Rotation paths and how fast each direction turns (degrees each step)
Each turn is a multiple of 5 degrees from 10 to 175, or 0.
Each row of a path follows its step; steps can be skipped.

step 1: -.18	-.26	-.02	-.10	-.03	-.11	.04	.10	-.28	-.11	.05	-.06	-.07	.33	-.37	-.31	-.08	.31	.14	-.20	.05	-.40	.10	.05	-.13	.13	.07	.09	-.19	-.21	-.10	-.02	.05	.40	.16	.10	-.04	.04	-.08	-.20	.03	.08	.20	.20	.04	.11	.00	-.05	.12
step 4: -.16	.15	-.03	-.37	-.22	-.01	-.06	.12	-.13	-.16	-.11	.01	.14	.30	-.15	-.12	.15	.09	-.02	.15	.19	-.01	-.08	.18	.19	.44	-.06	.06	-.25	.18	.33	.03	.04	.34	.03	-.13	-.11	.12	-.16	-.21	.16	.06	.19	.20	-.06	.00	.00	-.06	-.18
step 5: .19	.11	-.12	.00	-.20	-.02	.31	.28	-.34	.04	-.08	-.01	.32	.13	.16	.10	.27	.20	-.09	-.12	-.18	-.21	-.29	.18	-.23	.16	.08	-.12	.07	.06	.05	.30	.07	.03	.02	-.03	.17	-.11	-.16	-.05	.10	.22	.18	-.03	.13	.06	.24	.04	-.32
step 6: -.05	-.13	-.23	-.01	-.09	-.04	.08	.13	-.13	.21	.13	.06	-.08	.30	-.16	.34	.06	.04	.13	.08	-.16	-.35	.02	.21	.01	-.08	-.01	-.02	-.03	.04	.36	-.07	.14	.37	.16	-.17	.15	.30	-.22	-.01	-.28	.00	.29	-.22	-.17	.09	.11	.16	.02
step 14: -.09	-.16	.16	-.27	-.24	-.08	.26	-.15	-.17	-.07	.11	.08	.17	.12	.04	-.16	.11	.18	.05	-.03	.09	-.35	-.08	.43	-.29	-.14	-.06	.34	.08	-.18	.12	-.08	.14	.17	-.01	.23	.22	-.07	-.12	.04	.09	-.04	.02	.20	.23	.00	.25	.08	.12
step 15: -.25	.06	.18	-.17	-.03	-.15	-.03	.06	-.20	-.19	-.10	.48	-.08	.31	-.05	.04	.08	.13	-.17	-.11	.00	-.14	.10	.17	.26	.01	.11	.05	-.26	-.09	.01	-.04	.15	.28	.14	.23	.16	.15	.01	.25	.00	.21	.19	-.10	-.20	-.06	.19	-.10	-.31
step 18: .03	-.01	.02	-.22	-.01	.00	-.04	.25	-.14	.27	.14	.11	-.15	.16	-.21	.24	.01	.10	.00	.05	-.15	-.05	.01	.16	-.16	.35	-.01	-.18	-.14	-.03	.06	.43	.15	.24	.32	.02	.32	.10	-.09	.06	.06	.39	.08	.19	-.02	-.07	.12	.10	-.15
step 24: .18	-.15	.07	.19	.08	.18	.24	.33	-.33	.12	-.10	-.03	-.06	.24	-.06	.24	.01	.33	.04	-.07	.08	-.25	-.15	.27	.21	-.19	-.07	-.04	-.01	-.03	.01	.15	.06	.14	.09	.25	.29	.15	-.06	-.18	-.05	-.12	.19	-.21	-.12	.19	.00	.04	-.28
-.05	.00	.04	-.01	.04	.08	.06	-.04	.02	.00	.04	-.02	.08	-.02	.01	-.01	-.01	.04	-.07	.03	-.07	.07	-.01	.04	-.10	.00	.00	-.04	.04	.03	-.02	.00	-.03	.00	-.01	.06	.00	.03	-.07	.04	.10	-.08	.03	-.06	.10	.04	.03	-.10	.00
155
.01	-.07	.05	-.02	-.07	-.05	-.03	-.06	-.08	-.03	.08	.09	-.05	.02	.03	-.11	.01	.08	-.02	.00	.01	.03	.10	-.03	.01	.03	-.02	.05	.04	-.02	-.08	.00	.05	.00	.02	.04	-.03	.04	.02	.07	.00	.03	.01	.05	.08	-.03	-.03	.01	-.02
25
-.04	.02	.07	.01	-.04	.06	.02	.05	.01	.01	-.02	-.05	.06	.01	.01	-.02	-.09	.01	.02	-.03	.09	.10	.01	-.02	.19	-.01	.05	.05	.01	.04	.02	-.02	-.09	-.01	-.03	.03	.06	.06	-.01	.04	.00	.02	.02	.00	.01	-.03	.02	-.01	-.03
90
.02	.11	.01	-.07	-.04	-.05	.05	.04	-.04	-.06	-.07	.06	.00	-.02	-.02	.01	-.01	-.03	.00	.03	-.03	.02	-.06	-.06	.05	.10	-.10	.01	.06	-.02	.04	-.03	.03	-.05	-.04	-.03	-.08	-.01	-.03	.03	.02	-.01	.00	-.09	.02	.01	-.03	-.02	-.08
60
-.06	.02	-.02	.03	.07	.01	.01	.07	.05	.00	.00	.02	-.05	.02	.05	-.01	-.01	.09	-.07	.08	.03	-.04	.13	-.01	-.03	.00	-.05	-.01	.10	.06	.04	-.07	-.08	-.01	-.04	-.02	-.01	-.01	.08	-.02	-.01	.00	-.02	-.04	-.07	-.03	.01	.00	-.03
80
-.02	.04	-.03	.05	-.03	.07	.00	-.03	-.04	.06	.02	-.01	-.04	.08	.04	.05	.02	-.03	.05	-.05	-.03	.07	.08	.06	.03	.01	-.01	.02	.06	.07	-.01	.03	.02	.07	-.05	-.07	-.02	-.11	-.06	.00	-.06	.00	-.04	.00	.04	.05	-.06	-.05	-.05
25

step 1: -.13	.01	-.11	-.03	.11	-.07	-.31	-.09	.14	-.18	.05	.24	.07	-.11	.04	-.11	-.12	.08	-.12	-.36	.04	.01	-.23	-.29	.04	.07	.00	.01	.05	-.21	-.13	.18	-.01	-.28	.06	-.14	.06	-.08	-.21	-.04	-.24	-.02	.02	.13	.07	.16	.08	.26	.32
step 4: .01	-.12	.07	-.13	-.01	-.20	-.09	.08	.02	-.12	-.14	.16	.03	.06	.02	.04	.17	.32	.05	-.24	-.04	.01	.06	-.07	-.14	.08	.03	.00	.04	-.27	-.16	-.44	.13	-.15	-.01	-.02	-.30	.26	.09	-.13	.07	.07	-.17	-.12	.06	.36	-.14	.14	-.07
step 8: .27	-.03	.03	.12	-.12	.10	-.05	-.06	.14	-.03	-.10	.04	.18	.21	-.10	.24	-.03	.12	.00	-.23	-.47	.16	-.18	.06	.14	.03	-.12	-.10	-.04	-.04	.03	.06	-.12	.03	.10	.31	.08	.03	-.09	-.29	.15	.01	-.08	-.10	-.07	.09	-.09	.37	.15
step 10: -.02	-.09	-.03	-.24	.17	.00	-.10	-.14	.04	-.16	.21	-.24	-.10	.01	.04	.10	-.19	.02	-.12	.16	-.22	-.03	-.41	-.06	-.03	-.01	.02	.14	.19	.05	-.12	-.33	.02	-.18	-.14	.01	-.04	.24	.09	.10	-.19	.02	.03	.08	-.14	.10	.21	.39	.04
step 11: .10	-.01	-.05	-.21	-.22	-.12	-.08	.05	.56	-.16	-.01	.14	-.14	-.08	.09	.01	-.30	-.21	-.15	-.03	.02	.37	-.09	.06	-.11	.22	-.15	.10	-.05	-.24	.06	-.03	-.13	-.08	.10	.04	.00	.13	-.01	-.02	-.17	-.05	.06	-.14	-.06	.08	-.22	-.02	.06
step 18: -.35	-.08	-.08	-.06	-.15	-.05	-.35	.06	.07	-.16	.01	-.23	-.04	-.10	-.20	-.05	-.02	-.12	.05	-.19	-.45	.19	-.31	.07	.17	-.09	.02	-.04	.17	.04	-.08	.04	.00	.00	.03	.07	-.05	.10	.05	.28	.13	.05	-.05	.07	-.07	.28	-.08	.12	.08
step 20: .08	-.03	.03	-.40	-.01	-.04	.00	.46	.01	-.10	.28	-.09	-.03	.18	.10	.05	.16	-.09	.01	-.05	.05	-.05	-.19	.03	-.03	.24	-.27	.20	.15	-.18	.27	.01	.00	-.07	-.02	-.06	.14	.21	-.16	-.08	.06	-.08	-.12	.16	.08	.14	-.08	.28	-.05
step 34: -.05	.17	-.11	.06	-.10	-.03	.01	-.02	.10	.09	-.16	-.01	-.14	.11	-.32	-.12	.00	-.16	-.07	.12	-.27	.36	.05	-.13	.03	.10	-.08	.05	-.02	-.33	.18	-.13	-.12	-.27	.06	-.21	-.28	.07	.04	-.06	-.17	.09	.02	-.06	-.13	.11	-.01	.40	-.07
-.12	.00	-.08	-.03	.00	.00	.05	.04	.04	-.02	.04	-.02	-.01	-.03	.06	-.03	-.01	-.01	-.05	-.01	.02	.07	.10	-.02	.06	.02	-.11	.06	-.04	-.01	.01	.05	.00	-.05	-.02	-.04	.00	-.09	.08	.01	.04	-.07	-.04	-.02	-.02	-.04	-.07	-.02	.01
170
-.05	-.05	-.06	-.05	.01	.09	-.04	-.12	-.10	-.02	.00	.07	.00	-.03	.04	-.03	.03	.06	.00	-.02	-.05	.04	.05	.01	-.09	.06	.04	.01	.01	.04	-.04	-.05	.03	-.05	-.08	.07	-.05	.02	-.03	.04	-.03	-.05	.00	.03	-.01	.00	.00	-.02	.06
125
.01	-.03	.06	-.06	-.02	.03	.00	-.06	-.02	-.04	-.04	-.01	.03	.05	.07	.03	-.11	-.03	-.01	.01	.05	-.05	.04	-.08	.00	-.07	.00	.07	.00	-.08	.04	-.06	.02	-.03	-.07	.00	.04	.09	.06	.05	.02	.00	.08	-.05	.00	.00	-.03	-.02	-.06
65
-.08	-.05	-.07	.08	-.07	.06	-.03	-.01	.01	.05	-.08	-.04	.07	.09	-.03	-.01	.05	.02	.09	.01	-.08	.04	.05	.00	-.03	-.05	-.05	-.03	.00	-.01	.03	.02	.00	.04	.02	-.02	.00	.02	.04	.02	.05	.01	.04	-.04	.11	.01	.04	.07	-.01
70
-.02	-.10	.03	-.04	-.05	-.02	-.01	-.05	.14	.08	-.01	.02	.00	-.03	.02	.07	-.01	.00	.02	-.02	.06	.03	-.01	.07	.11	-.02	.04	-.03	.01	-.01	-.12	-.04	.04	.06	-.04	.03	-.04	-.02	-.01	.08	.02	-.04	-.03	-.03	.01	.03	.00	.01	-.01
100
